rotation ticks, each row followed by its count of ticks
The counts run from 0 to 410.
[ 19  22   1 -15   9  -5  26   8   4  12   3  13 -15   9   2  -5  -8  26
 -22  20  -5  15  -2  19   6   7  -8  -7  -5 -23   0 -17 -12  -9  26  -8
 -14  18  -2  -6  15   2  17 -10  15   1   4  15  -8  19  -1 -11  31 -44
  17  -2  -6  16   8 -14 -14   2  -6  -5  -1  -5  10  33 -23  26  -7  11
  27   2   9]
18
[  8  17   9 -23  20  13  15  12   4   5   7   9 -10  21 -16   5 -21   0
 -17   7   4   8   3  22  -5  -3 -11 -24   2 -12  -9 -24   8  -6  16  -8
 -19  18   8 -21   9   3  -2 -15   3 -17  -7  17 -11   3   3  -6  19 -36
  11 -17 -10  39   2 -20 -15  -9 -18   4  -8 -14   8   6 -27  31 -13   0
  36   9  21]
16
[ 22   9  13   1   4 -17   9   1   4   0   6  24  -6  20   4  30  -8  18
  -8   7   2 -13 -10   7 -20   7 -17  -1   7   0 -26 -11 -18  -7  20   4
 -22  -1  32   9   4   0  -7  -3  -1   6  14  17 -15  12  -2 -20   3 -41
  10  -2  37  30  -7 -31   7   0  -6   2   1   0 -15  18  -4  16  -1  16
  22  -4  19]
211
[-18   8  -2 -11   7   2  38   7 -16   9   0  17  -5   8 -13  10  -9  12
  -8  -5 -11 -13 -14  14  17  -3   4   9  21 -29  -9 -11 -29  -5  -2   3
  -7  34  12   6   0   1   5 -39  19  21  10  13 -26   3   9   9  17 -24
   1  13 -14  32  16  -3  -8  26  18 -24 -12   3  20  24   5   4  -2   0
 -10 -19  11]
63
[ 22  12   5  10   6  -9  14  -5  -1  -5   2  21  -8  23  10  18   2   4
  -5  13 -16 -17  -3  18 -17  -5   3  -4   7   1 -19 -13 -22  -2   9   1
 -25   0  38  -3  -5   3   4  13  -8  -1  14   8  -5  -7   1 -19  12 -47
  11   2  18  37   1 -36   2   1 -12   2  10   9  -9  10  12  25  -5  25
  30 -10  10]
200
[  2  18  11 -28  14  18  19   8   6   9   9   0  -7  15 -18  -5 -21  -6
 -10   3  10   0  -2  32   3 -10  -2 -27   4 -17   4 -20   2  -7  17   3
 -29  16  13 -16  13  12  -3 -24   4  -4  -6   8 -18  12  15   2  18 -30
  20  -8  -4  39   7 -21 -12   3  -9   0   1 -10   6   4 -25  21 -16 -13
  32   4  30]
15
[ -9  -1  -3 -14  -8   5  10  -6   2  14   9  13 -21  17 -15 -10 -12 -16
   9  11   9   2   9  33   9 -10  -1  -9  17 -27 -27   8 -14 -14 -16  18
 -25   8  20 -19 -10  -1   3 -15  14   5   7  32  -8  -4  21  14  14 -11
  17  -9 -12  44  26 -19 -20  18 -16   0  10 -14   3   1  -5   7 -24   4
   5  -4  24]
253
[ -8  -6 -10  -7   6  18   2  -1 -11  20   7   3  -3  17   5 -15 -27  -6
  -7  -4  16  36  21  13   3  -9 -18 -20  15 -24 -12  -2   8  10  10  19
  -3  16  -7  -9   1   7  -5 -39   3   6   2  21 -23  15  28   3   4 -11
  11  -7 -28  35  31   5   1   2   5 -18 -18  -7   7   2 -18   9 -16 -28
  -9  -5  28]
292
[-22   2 -19  15  12  11  22   3 -31  12   2  12  -6   4   7  -8 -19  16
 -27 -11 -15  26  -7  13   8  -5  13   4  19 -14  -1 -27   0   7  20   9
  22   7  10   7   1 -19  -7  -9 -14  21  12  10  -7 -18  11  -5  11 -56
  -1   4 -37  19   5 -10   8   5  20 -20  -6   7  13   8  18  24  12   9
  -1   3  -2]
328
[ 28   2   9  -9  -3 -26  18  -3  -5  10   1  20 -19  19  -3  10   4  19
 -14  22  -4  14   0  11   0  17 -17  -3  -2 -22 -14   2 -31 -13  20  -3
 -26  13   7   0  -3   6  19  -5   6  12   2  33 -16  20   9  -5  19 -29
  13  -8  17  22  -2 -21  -4  14  -8   3 -10   0   6  38 -27  19  -7  10
  10  -4  12]
234
[ -9  -7  -6  -9   0   0   7   3   0  17   9  20 -18  18 -10  11 -18 -11
   0  11  11  10  14  26  -2  -1  -6  -2  21 -20 -35   4  -8  -7 -11  12
 -25   5  15 -19 -20  -7   7 -16  14   1   4  34  -8  -4  10   9  14 -20
  17 -15 -10  45  19 -27 -18   6 -24  -1  -1 -17   2  -6  -2  17 -23  14
  10   6  20]
254
[  7  -7  -7  26   9   9  12 -27 -17   5  -3  -4   3  15  20 -17  -9  -6
   9 -15 -12  -6  10   7 -10 -15  -5 -12   1 -10  14  -5  -9  11  19  28
   5   4  21  12   7  14   3  -8 -19   9   7   3 -18  -6  17   2   0 -26
   1  26   0  25  36   0  28   1  11 -34  -7  31 -13  -6  19   5 -10 -29
 -10 -20   6]
136
[ -2  10  12   5  18  18  14 -10   8   8 -11  -9   3  12  17 -24 -24   5
  -1 -23  -6  21   1  30 -22 -10  -6 -25 -10 -17   0 -23 -11 -27  26  13
   8 -12   9   8  36  -4  -2  -4  -6 -11  -1  21   0  13  -6   1   7 -38
  12  20  11   4  37  -8   5  -4  -7 -27  14   7 -10   4   8  14   0 -31
  12  -3  26]
369
[  5  12   5  -6   0   8  46   1 -11 -11  -9 -10 -12  26   4 -15  -5   1
   4 -15 -26   2 -18  20   0  -3   4  -3   4 -16   7 -15 -37 -25  15   4
   4  -6  18  14  32  12   5  -7 -10   0 -21  15   6   0  -3  -7  14 -51
   4  15  -1  16   6 -16  -6  27  -3 -20  18   5   3  15   3  16   7   8
  11  -5  -6]
390
[-14   0 -16  16   5   3   5  -2 -11  19  11  11   4   3  11  -7 -12  17
 -37  -6 -15  25  13  17  11 -16   2  -9   8 -32 -13 -10 -11  13  21  27
  17  -3  -6   5  -4 -13  13   1  -6  24   9  26   3   1   8   8  30 -41
   2  19 -12  24  19  -6  10  21  29  -1   0   5   8  25  11  14  -3  -3
 -30  -4  15]
312
[-19 -21 -14  14  14  27  15  -6 -32   5   1  -2 -12  17  -2  -9 -28 -21
   1 -23  -7  14   8  10  -2  -5  -4  -9  26  -6   0 -17  -8  -5   4  22
  12   0  19   9   1  -1  -7 -23 -21   5 -21  28 -13 -28  10   8  -2 -14
  -4  -3 -21  28  26  -5   5   8  11 -29  -7   8   7 -26  13  13   1 -18
  -4   0   8]
115
[ -3  -4 -12  -3  -2   8  18  21 -15  12  15  29 -14  10   2  14  -7  12
 -15   8   3  22   2   3  13   1  -3   9  27 -15 -28 -14 -14   7  -4   0
  -8  19  10   7 -23  -7   1 -27  13  22  11  12 -23  -2  22  -2  11 -26
   5  -2 -31  36   8 -12  -7   7  19  -8 -18   1  15  25  -3  20   0   9
  -5  -2   7]
278
[  9  14   9  11  12  12  22   5   2   0 -12   6   8  13  33  -6 -19  18
  -8 -16 -24  26  -2  18 -16  -6   4  -8 -10  -9  -7 -27 -11 -16  26   0
  20 -10   0   4  21  -5   0   3  -7  -9  13  18   7   8 -19 -22  11 -54
   7  16  -5  16  25 -16   4   7  15 -18  15   6   4  17  11  26  13   2
  10  -1   8]
367
[ 21   8  -1   0  -4  -1  25 -15 -11   3  -6 -17 -20  23  17 -32   6  -8
   5   0 -22  11  -4  23  -3   4  -8 -13  -4 -16  18  -7 -23 -18  31  13
 -11 -10  20  15  23   8   4  10 -18   4 -14  12  -3   4  16  -8  11 -48
  10   2   3  10  22 -18   0  14 -22 -24  24   8 -10   3  -7  18 -11  -9
  32  -4  -7]
180
[-17   0  -9  -6  -5  -2  16   1 -13  15   9  20 -19  -2 -12   1  -6   5
  -6  11  10   0  -3  12  16  -8   3   0  23 -28 -19  -6 -24   6   4  21
 -16  22  22  18  -7 -10   0 -34  16  37  20  11 -30   2  31  17   5 -14
  10  10 -10  32   9  -4   3  14  14 -11 -11   8   4  28   6   1 -13 -11
 -18  -8  20]
274
[-18 -10 -16   3   5  13   4 -10  -6  25  11   4  -4  -1   3 -24 -16   4
 -23  -7   3  29  19  30   6 -12  -7 -19   4 -36  -5  -9  -5   3  10  33
   9  -5  -8  -1  -5 -11  15  -6   3  11   3  23  -5  -1  14  26  22 -13
   7   8 -17  15  39  -2   2   1   3 -12 -10   3   3  15   5   7 -18 -37
 -17   1  23]
308
[-13  -8 -13 -13  -3  21  12  10  -3  17  13  13 -17  15  -2  -3 -20  -6
  -5   3  18  26  11  13   0  -2 -21 -13  24 -24 -20 -12  -4   5  -2  13
 -14  15   3   7 -13  -8   3 -35  14   7  -3  14 -28  -1  33  21  -4  -6
  15 -10 -24  28  24   1  -5 -11  -6 -18 -17  -5   3  13 -10  12 -19 -25
   3  -2  18]
281
[-14 -16  -8   7   5  27  17   1  -9  10   5  11  -8   3   8 -20 -29 -13
   8 -15   1  25  18  26   0  -8  -3  -8   8 -25 -13  -8 -13 -21  -4  16
   4   3  -1   5 -13  -1  10 -20   6  -6  -3  30 -10  -4  -5   9  12  -1
   5  10 -16  24  56  -1 -16  12  21 -27   1   2  19  -1  11   5  -4 -24
 -17  -4  28]
92
[  4  13  -2  13  25   9  24  -7 -12   2 -15  14  -3   2  32  -8 -12  22
  -8  -2 -22  21   0  19 -11  -9   8  -1  -8 -10   8 -40  -7  -6  20  -3
  15  14   2   2  15  -4  17   4  -4  -7  14   5  -9  -4  -7 -10  16 -50
   3  15 -15  13  32 -14   3  -9  17 -25  -7  20   2  22  14  25  14  -6
  18 -12   8]
356
[ 18  10   5   9  13 -11  42 -22 -14   0 -20  11 -19  22  18   0  -6  13
  23   6 -18  -2 -14  19 -13   5   1  14  -4 -10  -1  -8 -27 -26   4  -9
 -10  13  24   2  11   4  19  -6   2   0   3  18  -8  -5 -13 -14   5 -38
   8  16  -4  22  21 -20  -5   2  -9 -33   2  13  -2  13  10  13   4   8
  17 -17 -13]
406
[ -9  -3 -18  10   2  10  11  -4 -10  26   6  12 -13  -3  13 -28 -12  14
 -21   4  -2  34  18  19  11  -8  -5  -6   4 -37  -9 -13  -7  -5  12  20
  10   3 -10  -1  -9 -17  22   0   6  17  14  21  -4   3  10  12  23 -22
   8  11 -22  14  40  -5  -6   2  13 -14  -5   9  11  29   7  11 -10 -22
 -15   1  15]
307
[  7   0  -1   5   1 -19   9  -7 -13  18   6  35 -18  13 -15  25  -9   7
 -12  24  -1   0   7  20   9  -4  -3  12  13 -12 -32   6 -20   1  -7   5
 -26  10  21 -23 -19   1  18  -6   7  15  15  36  -5  -5   2   0  21 -24
   4  -5  -1  44   2 -25 -10  14   1   6  -4  -4   9  18  -1  16 -13  29
  -5  -6  14]
250
[ 15   4   8   8  13  -6   5 -11   0   0   4  20  -9  26  -5  22  -7  -7
  -5   2 -10 -21  -2  24 -25  -7  -2 -14   2   5 -15 -16 -16  -1   4   6
 -27  -3  38 -10  -3  -1   4  16 -10 -15   0  12  -9 -11   5  -8   6 -34
  17   0  28  40   5 -33   2  -9 -23   2  -1   5 -18  -2  15  22 -12   7
  36  -1  14]
199
[ -3 -14 -12  16   3   9  17   1 -12  13   7  21  -9  -3  14  -3 -15  19
 -14 -10 -19  20  14  19   3  -1  -6   4   6 -30 -10  -7 -28 -18   9  11
   8 -10  -3  13 -12 -10  24  -7   4   8  -2  31  -1  -6 -10  12  23 -14
  -3  18  -6  12  41  -7   2  16  27 -18  -7  13  16  23  18   5   4 -12
 -33  -2   8]
96
[ 10  -6   1  -7   5 -16   2 -14  -9  16  -1  17 -14  23 -15  13 -26  -4
  11  21  16  17   4  25  -5  11 -15  -6   4 -13 -25  10  -2 -11   2   1
 -27  14  17 -20  -4   7   6 -13   2   0   5  49 -11  11   6  -6   7 -10
  17 -27  -5  30  14 -22 -16   1 -20  -5  -8 -15   0  -5 -23  15 -17   4
  16   2  20]
243
[  5   1   7 -11  10  12  32  -5  -6   0 -11  -9  -5  36   1  -2 -20 -15
   7 -25 -11   9  -9  22 -18   0  -9 -14   7  -5   2 -19 -21 -22  12   1
  -2  -8  21   2  29   9  -5 -18 -12 -20 -35  29   2  -5  -6  -1  -2 -38
   7  -4   4  21  10 -15  -8   9 -34 -29  10  -5  -3 -13  -3  18  -3 -10
  26  -3   1]
392
[-12  13 -19   2   6   9  29   3 -17   7  -8  -9   3  15  23 -16   1   9
 -22 -17 -22  16  -7   9   3 -14   1  -7   9 -24  10 -24  -9  16  27  16
  19   5   1  10  21   3  -8 -11  -5  10  -4   1 -10  -2  19  -2  14 -55
   2  23 -30  19  16   0  11  12  14 -25   1  13   3  16  11  15  -1  -2
   3 -13  -6]
340
[  3 -16 -10  23  19  19   4 -23 -18   3   1  -1   9  23  15  -7 -16 -12
   4 -21  -7  -4  15  10 -20 -17  -6 -23   2  -3  10 -15  -3  17  10  30
   6   2  25   2   5  13  -3  -9 -26  -3   2  11 -17 -17  16  -3  -1 -26
   1  13   3  38  30 -10  23  -7   8 -27  -6  29 -12 -18  14   7 -12 -27
  -4 -13  12]
137
[-10  13   1  -7  10  -5  26   6  -1  15   3  25 -10   7 -11  10 -21  21
 -19   9 -13   0  -6  32  12   0  14   3   9 -25 -20  -7 -18 -16   0   0
  -7  15  10 -12  -7 -11   7  -9  20  12  13  25   0   2 -12  -2  31 -42
   9   3 -12  28  14 -21 -25  29   4  -5  11  -9  22  20   3  11  -2  27
   4   3  16]
40
[ 24   3  -2  19   2  -8  24 -11 -26  -5   3   7 -23  13   8  -1   5  12
 -20  -2 -27  -1  -6  13  -9   5  -4 -12  -8  -5  13 -20 -33  -5  37   6
 -13  -6  26  15  14   0  20  21 -37  10 -12  14   1 -10   4  -7  10 -48
   6   6  18  12  -8 -28  11   3   5  -9  -1  19   3  17   2  25   0   5
  20  -1  -5]
173
[ 27   7   4   7   4 -24  15 -29 -11   4  -7  -8 -14  22   9 -14   6   7
  -4   8 -20 -11  -6  15 -11   4  -6  -6  -9 -17  10  -4 -31  -2  34  18
 -15  -3  30  12  23  12  13  16 -16  14   0  16  -7   5  10 -10  13 -44
  11  10  16  16   8 -19  15  15 -17 -15  11  16 -12  13   0  10 -11   1
  18 -13  -6]
185
[ 17  -1   9 -25  -5   6  14   4   2  11  12   5 -16  20 -11  -1  -9 -16
   6  11   8  16   1  28  -7   6 -21 -18   6 -21 -11  -5 -23 -23  11   4
 -33   8  13   5   7   8   6 -19   6  -2 -13  31 -15  17  18   4   5 -12
  19 -15  15  26  15 -21 -18  -2 -22  -4  -2 -11   2  10 -31  17 -19 -14
  26   2  21]
231
[ -4   3  -1 -14  -9  -8  17  -6  -8  14   9  13 -21  12 -10 -13   1 -14
   7  17  -1   1   2  28  20  -9   7   3  11 -33 -20  10 -28 -16 -13  19
 -25   7  17  -6 -10   0  12 -10  16  21  14  29 -14   6  19   9  20 -20
  13   1  -9  43  24 -18 -18  28  -4  -2  12 -10   8  20  -1   9 -15   7
  -4  -7  20]
252
